Each row is where one point has got to under a steady rotation. How many ticks took it there?
The counts run from 0 to 340.
[ -5 -12   9  -8  21  -7  14   9  14 -24  11   3  -1  16 -16  19  22  -1
   8 -10 -13  18  33   6  19   9  27  28   2 -15  -1  -6  -1  -7   4  11
 -12 -12  -4  11 -21   9  -1   0   7  22  19 -32  -2  -6   6   0  -1  -4
  17  19  25  13  11 -16  -8 -22  21   9 -23 -16  -9  -4 -15 -14  -7   3
  10  -3  -3  10 -12  25  25  -6  12  -6   3   5 -12 -12 -32   0  34]
39
[ -5   0  13 -11  15  -8   1  23   9 -31  10  -5   3   5   1  22  22  -5
  -1   8 -21  29  35   8  -2  -8  19  31  -3 -16  -1 -16  -6  -4   8  17
 -16 -14  -3   5 -22  -5   0  -5   9  15  11 -21  -7  11  18  -5  -6  -4
  12   1  13   4  12 -15   1 -39  16  13 -21  -7  -4  10 -22 -16  -6  14
  18  -4  -7  -4   1  24  24 -17   4  -4  13   6 -20 -14 -18   3  23]
143
[-11 -10  21  -6  10   1   7   4  24 -19  12  -5  14  -4   0  23   7  -8
 -10  17 -14  30  19  19   1  -5  15  32   0  -7  11 -10   8  -4  -5  14
 -15 -12 -12  14  -7  -1   0  -2  11  14  10 -29 -12  19  21   7 -16  -8
  32   7  11  11   6 -13   3 -29  12   5 -19  -7 -14   7 -16  -9  -7   7
  24   7   1   4  14  26  25  -7   7  -1  13  13 -17 -14 -34  -7  40]
264
[ -8  -7   6  -5  28  -9  16  13  17 -22  17  -2  -4  11 -20  13  21  -5
   5  -7  -9  13  38  14  14   8  23  29   2 -19   4  -6   5  -9  -5   7
 -20  -8  -4   8 -20  10  -6   3   9  17  21 -26  -7  -5   4  -2   1  -5
  22  15  23   1   2 -10 -10 -16  14   6 -27 -12  -7  -5 -19 -14 -10   3
  11   0   2  11  -6  20  28  -9  14  12  13   2  -9 -15 -33   7  34]
46
[ -4 -11  17 -12   6   0   8   9  22 -19   5   0  13   9  -7  18  10  -5
   1  13 -10  16  25  10   1   5  17  30  -1 -10  13  -5   5 -14  -3  15
 -18 -21  -6   6  -7   6   2  -3   7  24  10 -27  -7  17  23   5  -7  -4
  34   0  15  15   5 -24  -3 -29  14   7 -28 -10 -22  -2 -16 -14   1   5
  16   1  -9   8  -1  20  22 -10  14  -5   8   6 -16  -9 -41  -4  32]
119
[-18  -6   4 -10  30 -11  16  15  14 -21  15  -3   2   7 -12   8  20  -3
   7  -4  -3  19  34  18   7  -1  26  24  -1 -25   7 -11  -2  -7   1   7
 -22  -9  -4  10 -18  -1   1  -1   2  20  14 -29 -10   8   9  -1  -4  -2
  19  13  19   7  12  -4  -7 -24  20   7 -20  -8 -11   0 -13 -17 -10   6
  17  -6   3   2   3  21  24  -9   7   5  13   6 -17 -13 -25  13  38]
243
[ -1  -4  14 -11  11  -2   1  16  14 -32   0  -3   3   4  -1  23  11  -9
  -4  15 -20  33  27   8   8 -12  18  26  -3 -23  -8 -18  -7   0   9   6
 -10 -13   4  15 -17  -3   5 -14   6  21  16 -30 -14   9  16  -5 -10  -3
  10   4   9   3  15 -11   2 -38  13  17 -22  -7  -1  13 -21 -15  -7  13
  13  -2  -4  -6  13  24  28 -12   1  -5   9   8 -25 -15 -14   8  30]
86
[  5 -16  16   0   7   7   5   2  21 -30   1  11   4  14  -6  20  18  -8
  -3  21 -11  20  18   2  10  -1  20  36 -12 -10   2   3  -3 -14   4  14
 -22  -5 -14  -6 -13  -1 -10  -7   7  17  15 -34 -16   9   7   9   1  -5
  27  14  16  -3   4 -16  -5 -33  15  16 -26  -1  -9   6 -27 -11  -3   2
  17  -1  -4  10   1  17  15  -7   2   4   2  -1 -16 -15 -31  -1  35]
107
[  0 -10   9  -6  21 -10  10  10  15 -30   4   4   6  10  -9  17  22  -3
   4  -9 -17  22  30   5  21   4  34  26  -1 -14  -6  -8  -7  -1   6  11
 -11 -12  -4  15 -18   2   1  -7   8  23  11 -34 -12  -8   5   2  -2  -6
   9  25  19   8  19 -14  -2 -30  21  13 -26 -12  -6   0 -15 -10 -16   2
  20  -2   3   3  -7  20  22  -5   5  -1  -3  -5 -14 -16 -23   1  27]
33
[  2  -6  16  -6  19  -2   5   9  29  -7   2  -2  10   2 -10  20  13 -10
  -9  17 -18  13  25  13  12   8  20  26   1 -10  12  -4   8 -11   0  15
 -12 -15  -8   7  -5   8   2  -8  15  21   9 -33  -2  10  16   2  -8   2
  32   5  20  17  -1 -20  -1 -31  17   8 -25 -12 -22  -5 -16 -11  -1   0
  16   8  -5  10  -3  21  22  -8  15  -4   3   9  -8 -10 -41  -5  36]
126
[  1 -14  10  -3  14   5   9   3  27 -14   2   2   4  11 -17  21  11  -4
   2   3 -18  14  29   8  22  14  28  24   5 -14   2  -1   4  -8  -2  11
  -6 -16  -7  15 -13  16   1  -2  12  22  16 -32  -1   0   9   2  -3  -2
  25  11  24  17   2 -24  -8 -25  14   7 -27 -14 -13  -8 -19 -11  -8  -1
  13   3  -4  11 -12  24  25  -4  15  -3   2   2  -5  -8 -37  -5  36]
228
[  2 -12  11  -4  12   0   7   5  18 -28   7   4  10  16  -9  26  20  -2
   6  -4 -18  18  23   1  20   5  26  31   2  -3   0  -1   3  -9  -2  17
 -11 -23  -8   9 -12   5  -3   0   9  22  11 -32  -5  -3   8   5   0  -3
  23  20  16  13  12 -23  -4 -31  18   8 -27 -16 -12  -6 -18 -10  -9   3
  13   3  -6   6 -11  23  24  -3  12 -11   0  -4 -14 -12 -32 -11  24]
222
[ 10  -8  11  -3  16  -4  10  15  19 -35   5   0   1  20  -7  30  19  -5
   7  -9 -20  15  28   7  20   0  28  25   2 -10   1  -3  -2  -8   2  12
 -16 -19  -3  14 -16   1  -4  -4   8  22  13 -33  -8  -8   9  -2   1  -4
  19  20  13   7  19 -22  -6 -26  20  13 -31 -19 -11  -4 -19 -10 -12   2
  16  -2  -2   6  -8  20  21 -10  12  -5   5  -4 -20 -14 -23  -4  18]
223
[ -9 -10  17  -6  11   1   7   6  28 -15   7  -3  13  -3  -4  20   4 -12
 -11  22  -9  22  18  19   4   0  19  28   2 -12  16  -5   7  -8  -6   9
 -17 -11 -11   9  -3   2  -1  -7   6  21  12 -28 -12  18  21   5  -9  -2
  36   4  15  11   1 -13   2 -28  15   9 -24  -7 -18   5 -17 -12  -4   4
  22   9  -1   6   9  23  22  -7   7   2   9  11 -17 -12 -37  -3  42]
315
[ -9  -4  11 -11  19  -3  13  16  22 -35  13  -9   2  11   1  25   5 -11
  -6   5 -13  12  25  23  12  -7  17  15   3 -10  10  -9  10  -8  -7  -2
 -17 -14  -1  18 -11  -4  -3   6  -3  16  14 -29  -5   6  18  -2  -4   1
  30   7  13   3   7 -10  -6 -13  13   8 -27 -16 -14  -2 -13 -17  -4  11
  18   2  -7   5  14  28  32 -16  12  -3  22  12 -24 -14 -20   6  31]
66
[ -1  -5  10  -4  20   2  10  15  24 -33  13  -9   1   7   3  23   7 -18
 -17  13 -14  17  24  25  18  -9  21  20  -3  -8   5 -10   7   0  -3  -1
 -19  -6  -5  16 -13  -9  -6   0   4  14  15 -31 -13  -1  11  -3  -6   1
  25  14  14  -4   7  -5  -2 -18  15  12 -21 -10  -6   4 -18 -10  -8   6
  24   8   3   1  21  22  32 -16  10   8  17  10 -25 -16 -18   3  31]
262
[  5 -20  15  -4  11   3   9   4  17 -35   1   7   6  19  -6  25  20  -6
  -1   2 -13  15  21  -1  19   4  28  31  -5  -4  -3   1   1 -13   4  10
 -19 -12 -12   3 -12  -3  -7   2   7  20  10 -37 -14   1   4   8   0  -4
  24  24  16   1  16 -21  -7 -28  20  14 -27 -11 -11  -2 -20  -8  -6   2
  16   5  -4  10  -1  23  20  -6   3  -3   0  -3 -21 -13 -26  -5  25]
165
[  7 -11  14  -8  11   7   3  10  19 -29  -3   0   0  12 -12  19   3 -12
   0  25 -15  24  24  12   8  -2  21  26  -5 -30  -2  -9  -9  -6   4   1
  -7  -8   5  12 -11   1  -2 -18  12  24  20 -26 -10  10  15  -4  -1  -5
  19  -2  13   2   4 -18   0 -34  15  12 -27  -8  -9   8 -28 -12  -7  14
  16  -5 -11  -2   6  15  21 -12   9   5   8  -1 -19 -16 -31   9  32]
232
[ -1 -12  16 -10  15   4   2   7  19 -24  -3   5   5   8  -9  12  13  -9
  -1  27 -11  26  21   5   3  -2  22  31  -9 -26  -2  -8 -10 -11   9   7
 -15  -6  -7   1 -14   1   0 -17   8  23  20 -34 -14  14  14   1 -10  -2
  19   3  16   2   7 -12  -2 -40  17  19 -24   2  -7   8 -26 -15   3   5
  12  -1 -13   5   2  16  17  -9   3   0   1   5 -21 -14 -28  12  35]
239
[  1 -11  14  -5  11   7   7   5  28 -16  -2   1   7   9 -14  20   2  -6
   0  19 -11  17  23  14   9   6  19  25   0 -19   5  -2   4 -11   0   6
  -7 -13   1  11  -7  11   3  -7   8  24  18 -31  -3  11  17  -2  -8   1
  34  -5  16  12  -4 -23  -3 -28  12   7 -29 -12 -18  -2 -23 -14  -1   9
  15   4 -12   6  -1  23  20  -9  15  -8   6   6 -12 -10 -39   0  39]
176
[ -6  -3  10  -7  23  -8   5  21  13 -29  10  -7   3   7  -1  21  17 -10
  -3   1 -23  27  28  11  16 -10  25  27  -2 -19  -2 -17  -9   1   6   9
 -14 -10   0  14 -18  -5  -1 -11   6  19  13 -32 -14  -2  12  -6  -6  -2
   8  13  14   4  20 -11   3 -34  21  16 -24 -14  -1   8 -17 -10 -13   9
  15  -4   0  -6   5  21  24 -12   2  -3   8   3 -22 -19 -14   4  19]
85
[ -9 -15  19  -5   3   3  12   0  19 -24   7   0  16   7  -8  19  12   0
   0   7  -5  29  15   6   3   0  16  33  -3 -11   7  -3   3 -10  -4  13
 -14 -13  -6  10  -7   2  -2  -3   6  20  14 -29 -17  21  11   8  -7 -13
  28   8  10   7  10 -20  -6 -34  11   5 -26  -7 -11   8 -20  -7  -8   7
  21   0  -1   7   2  26  19   1   7   5  10  -2 -15 -15 -36  -7  37]
163
[  1 -18  14  -4  16   7   7   1  20 -23   0  13   1  14  -9  16  14  -5
  -5  18 -12  19  20   1  17   4  26  26  -2 -19 -13  -2  -3 -11  12   0
  -8  -1  -6   6 -22   7  -1  -4   4  23  24 -32 -10   2   6   6  -9  -3
  17  14  23   6   5 -10  -8 -34  13  16 -24  -1  -4   5 -23 -11  -1   2
  13   3  -8  11   2  23  26  -4   2   0  -3  11 -16 -11 -30   8  41]
291
[ -9 -12  15  -8  12   9   0   2  18 -20   2   7   7   4  -1  24   9  -2
  -5  12 -18  26  23   7  12   5  23  28   1 -12 -12 -12   1  -5  11   8
  -5 -12  -3  13 -23  11   4  -2   5  19  22 -34  -2   6  13  10 -18  -6
  18  11  25  17   2 -13  -7 -30  11  11 -20  -5  -5   3 -21 -11  -1   4
  14   3  -8   9   2  31  31  -1   3 -12   2  16 -16  -9 -29  -2  41]
88
[-18  -6  12 -12  19  -9  16  12  20 -26  15  -7   6   5  -7  16  14  -7
  -2   1   1  20  25  25   1  -5  19  23  -1 -15  12  -6   4 -10  -6   4
 -24 -13  -8  14  -8  -6  -2   4  -1  19  10 -28 -13  15  17   1  -7  -2
  31   9  15   2  12  -9  -7 -20  16   6 -24 -10 -13   3 -12 -16  -7  10
  26  -1   0   8  10  22  26 -12   7   7  22   9 -23 -13 -24   3  38]
60
[  9 -11  13  -9   8   7  -1  12  22 -27  -3  -1   0   4  -7  23   4  -9
  -5  22 -23  29  29   4   8  -4  18  27  -2 -25  -5  -9  -3  -2   6   7
  -7  -8   2  13 -15   3   4 -16  14  20  21 -25  -5   7  14  -3  -4  -6
  17  -3  13   2   3 -21   1 -38  11  12 -25  -7  -5   8 -30 -11  -6  10
  10   0  -8   0   5  24  22 -14   9  -1   8   1 -16 -16 -30   5  34]
283
[  0  -7  14  -6  17   4   5   9  26 -14   5   0   8   6  -1  28   9  -8
  -8  13 -24  12  25   6  17   7  25  20   6  -7  -3 -13   7  -6   6   8
  -3 -16  -4  16 -16  11   4  -1  11  21  16 -31   6   0  15   4 -13   1
  23  13  24  22  -1 -17  -4 -24  15   9 -20 -10 -13  -6 -18 -11   1   5
  13   5  -7   9  -4  30  30  -7  12 -14   0  17 -15 -11 -31  -6  37]
329
[ -1 -12   8  -2  27   3  10   9  24 -18  10   1  -1   5 -17  18  11  -8
  -2  -4 -16  20  28  13  21  11  31  25   4 -21  -6  -7   3   0   0   8
  -7  -9  -3  19 -18  10   0  -7  10  21  23 -29  -5  -5   5   3  -3  -4
  15  19  28  11   5 -10  -6 -20  17   8 -24 -13  -5  -3 -15  -8 -15   0
  14   2   7   7  -3  24  29  -5  11   4   6   5  -7 -18 -30   2  35]
286
[  6  -6   9   0  19  -1   3  10  23 -13   9  -1   6   0  -3  26  16 -11
 -10  10 -25  17  30   6  19   5  29  31   2  -1   6  -7   5  -7  -1  20
 -11 -17 -15   7 -10   4  -1  -9  18  16   9 -30  -2   2  13   3  -2   3
  23  17  22  16   5 -20  -1 -32  21  13 -22  -9 -17  -5 -16  -5  -8  -4
  15   9   3   5  -6  16  19  -9  12  -3  -3   2 -11 -13 -35 -10  28]
76
[ -2  -1   5  -5  25  -9   8  22  17 -21  17  -9   1   5  -8  25  19  -9
  -2  -7 -26  17  38  16  19   2  28  27   6  -7   4 -16   4  -1   0  13
 -14 -19  -1  18 -15   0  -2  -7  13  18  14 -27  -1  -8  11  -3  -3  -1
  15  14  20  11  10 -14   1 -23  20   8 -23 -18 -11  -8 -15 -14 -11   6
  15   1   6  -1  -9  22  28 -13  16  -4  11   4 -12 -11 -27   3  25]
331
[  0 -18  13  -3  21  10  11   3  26 -22   6   7  -2  13 -11  18  14 -11
 -10  15  -9  11  26  12  20   4  25  21  -6 -13   0   2   5 -10   2  -2
 -19   0  -9   3 -18   8  -5   4   4  18  23 -29  -6   0   6   6  -5  -2
  28  14  26   1  -3  -8 -12 -19  11  14 -27   0 -10  -3 -24 -13  -1  -4
  13   3  -6  12   6  23  28  -6   7   7   5  13 -16 -14 -29   8  42]
51
[  4  -5   5  -3  23  -4  12  18  18 -30   6  -4  -5  14 -17  19  17 -11
   5  -3 -21  19  34  15  18   0  29  28   1 -23   5  -6  -4  -3  -2   9
 -16 -12   1  14 -13   2  -3 -11  12  20  16 -29 -11  -7   5 -11   8  -5
  16  10  16  -1  13 -20  -1 -27  19   7 -29 -17 -12  -2 -19 -12 -15   3
  15  -2   1  -2  -3  13  21 -13  14   6  11  -9 -17 -17 -28   6  24]
230
